Here are some points, one per row:
{ 1.9,  0.3, -0.6,  0.6,  0.7,  0.7,  0.9,  0.1,  0.1,  0.0,  0.9,  1.3,  0.6,  0.5, -0.4,  0.0, -0.3, -0.3, -1.5,  1.0,  2.1,  0.9, -0.3, -2.4}
{ 0.3, -0.2, -0.6,  0.9,  0.2,  0.3, -0.7,  0.9,  0.3,  0.7, -0.1, -2.0,  2.1, -2.3,  0.3,  1.4,  0.6,  0.7, -1.0,  0.7,  1.9, -0.2, -0.1, -1.5}
{ 4.1,  0.1,  0.6,  0.0,  0.0,  0.7,  0.1, -0.2,  0.5, -1.0,  1.1,  0.0,  0.4,  0.7, -1.3,  1.3,  0.5,  0.0,  1.6, -0.7,  0.6,  0.7,  0.0,  0.7}
{-1.2,  0.5, -0.2, -0.5,  0.7,  0.8, -0.3,  0.5, -0.3, -0.3, -0.2, -1.0, -1.4, -0.6, -0.3, -0.5, -3.0,  0.3, -0.6, -2.3, -0.8,  1.6,  1.1, -1.4}
{ 0.8,  0.4,  0.8, -0.3,  1.5, -0.6, -1.1, -0.6, -0.2,  1.2,  0.3, -0.7, -1.1, -1.5, -0.9, -0.9, -2.9,  0.3,  0.0, -0.7, -0.5, -2.2, -0.7, -0.4}
{-0.6, -0.6,  0.9,  0.6,  0.7, -1.1,  0.7,  2.9, -1.4,  0.9, -0.3, -0.5, -0.1,  1.5, -1.4,  0.7,  0.8, -0.5,  0.6, -0.2, -1.4,  0.1, -0.7,  0.3}
{-0.4, -0.1,  1.3,  0.3,  0.4,  0.9,  0.0, -0.3,  0.5, -0.8,  0.0,  0.3, -1.2,  1.0,  0.0, -1.4,  1.2,  0.8,  2.0,  1.9,  0.6, -0.9,  1.5,  0.8}
{-1.1,  0.3, -1.4, -0.4, -0.6, -1.1,  0.0,  0.1,  0.6, -0.9,  1.3, -0.3, -0.1,  1.0, -2.6,  0.0,  0.1, -0.3,  1.0,  1.2, -0.2,  1.2, -0.2,  0.4}
{-0.8,  0.6,  0.3, -0.2, -0.2,  1.0,  0.7,  2.0, -1.4, -0.4, -0.3,  1.0, -0.5, -3.2,  0.6,  1.1,  1.2, -0.6,  0.9,  0.2,  1.3, -0.1,  0.2,  1.1}
{-1.1,  1.5, -0.6,  0.2,  2.0,  0.3,  0.6,  0.4, -0.2, -1.0,  0.5,  0.6, -0.8,  0.9, -1.2,  0.7,  2.0,  0.3, -2.6, -0.4, -0.7, -1.6,  0.4,  0.7}
{-0.1, -1.2,  0.2, -0.2, -1.4, -1.1, -0.4, -0.7, -0.3, -0.9, -3.1,  0.1,  0.0, -0.3, -2.5, -0.6, -0.4,  0.2, -1.0, -0.3,  0.4, -0.7, -0.4, -0.3}
{-1.1,  0.2,  1.8, -0.8,  0.0,  0.4, -0.1,  1.4,  1.1,  0.7,  0.4,  0.8,  1.3,  2.2,  1.2,  0.8,  0.0,  0.8,  0.4,  0.4,  1.3,  0.3,  0.0,  0.4}
{ 0.2,  0.5, -1.4, -0.1,  0.8, -0.5,  0.6, -0.2, -0.1,  2.2, -0.1,  0.6,  1.7,  1.4,  0.1, -1.7,  0.2, -1.0,  2.5, -0.4,  0.1, -1.3,  0.2,  0.4}
{ 0.8,  0.5,  0.8, -0.7,  0.3, -0.5, -0.6,  0.4,  1.5,  0.1,  0.6, -0.6,  1.1, -1.5,  1.4, -0.5,  1.1, -0.6, -1.6,  0.7, -3.2,  0.4,  1.1, -1.4}
{-0.8, -2.5,  0.5,  0.1, -1.6, -1.5, -0.3, -0.2, -0.9, -2.4,  1.9, -0.2,  0.0,  0.1,  0.5, -0.4, -0.8,  0.2,  0.2, -1.1,  0.4, -1.4,  0.5, -0.7}
{ 1.0, -2.0, -0.8, -0.1, -0.9,  0.3,  0.3, -0.4, -0.1,  0.0, -1.9,  0.6,  0.0,  0.3,  1.1,  1.8, -1.5, -0.2, -0.3, -0.3, -1.8, -2.0,  0.0,  0.3}
{-0.1, -0.9,  0.2, -0.4, -0.4, -1.4,  0.3, -2.3,  0.3, -1.8, -1.9, -0.2, -0.6,  0.0,  1.4, -0.1, -0.3, -0.6, -0.4, -0.9,  0.2, -0.5, -1.7, -0.6}
{-1.9, -0.9,  0.0, -0.2,  0.4,  2.2,  0.3, -0.5,  1.4,  0.4,  0.7,  0.7,  0.0, -0.8, -0.6, -0.7,  0.6, -0.7, -0.8, -0.1,  1.4,  1.2, -0.9,  1.3}
{-1.4,  0.4, -0.2,  0.6, -0.6, -0.1,  0.2, -2.1,  1.1,  2.9,  0.0,  0.1, -1.6, -0.6, -0.3,  1.3,  1.2, -0.2,  1.3,  0.2, -0.2,  0.4,  1.0,  0.0}
{ 1.8,  0.0, -0.2,  0.7,  0.5, -1.4,  0.3,  0.4,  0.6,  0.9, -0.5,  0.0, -0.6,  1.1,  2.5, -0.5, -0.3,  0.3, -1.0,  0.0,  2.1,  1.5,  0.7,  1.6}
{-1.0,  0.0, -1.9,  0.5,  0.8, -0.4,  0.1,  0.3, -0.1, -0.6,  0.3,  1.0,  0.1, -0.3,  0.2,  0.3,  0.5,  1.3,  1.4,  0.7, -2.5,  1.2, -0.9,  1.1}
{ 1.8, -0.3, -0.6, -1.4, -0.6,  0.9, -1.3,  0.1, -1.0,  1.9,  0.4, -1.0, -0.4, -0.6,  1.2, -1.9,  1.3,  0.4, -1.1,  0.3,  0.2,  1.1,  0.0, -0.9}
{-0.7,  1.3,  1.5,  0.5,  0.3,  0.8,  0.2, -2.7, -2.2, -0.3,  0.4,  0.0,  1.9,  0.8,  0.1,  0.3, -0.3, -0.3,  0.0,  0.8, -0.5,  1.9, -0.2,  1.1}
{-0.3,  2.0, -0.4,  0.5, -3.0,  0.5, -0.5,  0.6,  0.2, -1.5, -0.3, -0.5, -0.6,  0.4,  0.9, -0.4, -1.7, -0.3, -0.2, -0.6, -0.7, -1.8, -0.7, -0.4}
There is one direction along which these points spread out most. Take the direction at right angles to it along which they spread out most. Go by this last direction. How many in every 100 of the points above lie lower along it than each point below? Round to a whole number. More than half of the points above lie lower than the first one.
{-0.7,  1.3,  1.5,  0.5,  0.3,  0.8,  0.2, -2.7, -2.2, -0.3,  0.4,  0.0,  1.9,  0.8,  0.1,  0.3, -0.3, -0.3,  0.0,  0.8, -0.5,  1.9, -0.2,  1.1} 33
{-0.1, -1.2,  0.2, -0.2, -1.4, -1.1, -0.4, -0.7, -0.3, -0.9, -3.1,  0.1,  0.0, -0.3, -2.5, -0.6, -0.4,  0.2, -1.0, -0.3,  0.4, -0.7, -0.4, -0.3} 38
{ 1.8,  0.0, -0.2,  0.7,  0.5, -1.4,  0.3,  0.4,  0.6,  0.9, -0.5,  0.0, -0.6,  1.1,  2.5, -0.5, -0.3,  0.3, -1.0,  0.0,  2.1,  1.5,  0.7,  1.6} 83
{ 0.3, -0.2, -0.6,  0.9,  0.2,  0.3, -0.7,  0.9,  0.3,  0.7, -0.1, -2.0,  2.1, -2.3,  0.3,  1.4,  0.6,  0.7, -1.0,  0.7,  1.9, -0.2, -0.1, -1.5} 92
{-1.2,  0.5, -0.2, -0.5,  0.7,  0.8, -0.3,  0.5, -0.3, -0.3, -0.2, -1.0, -1.4, -0.6, -0.3, -0.5, -3.0,  0.3, -0.6, -2.3, -0.8,  1.6,  1.1, -1.4} 67
{ 0.8,  0.5,  0.8, -0.7,  0.3, -0.5, -0.6,  0.4,  1.5,  0.1,  0.6, -0.6,  1.1, -1.5,  1.4, -0.5,  1.1, -0.6, -1.6,  0.7, -3.2,  0.4,  1.1, -1.4} 79
{-1.1,  0.3, -1.4, -0.4, -0.6, -1.1,  0.0,  0.1,  0.6, -0.9,  1.3, -0.3, -0.1,  1.0, -2.6,  0.0,  0.1, -0.3,  1.0,  1.2, -0.2,  1.2, -0.2,  0.4} 0
{-0.8,  0.6,  0.3, -0.2, -0.2,  1.0,  0.7,  2.0, -1.4, -0.4, -0.3,  1.0, -0.5, -3.2,  0.6,  1.1,  1.2, -0.6,  0.9,  0.2,  1.3, -0.1,  0.2,  1.1} 63
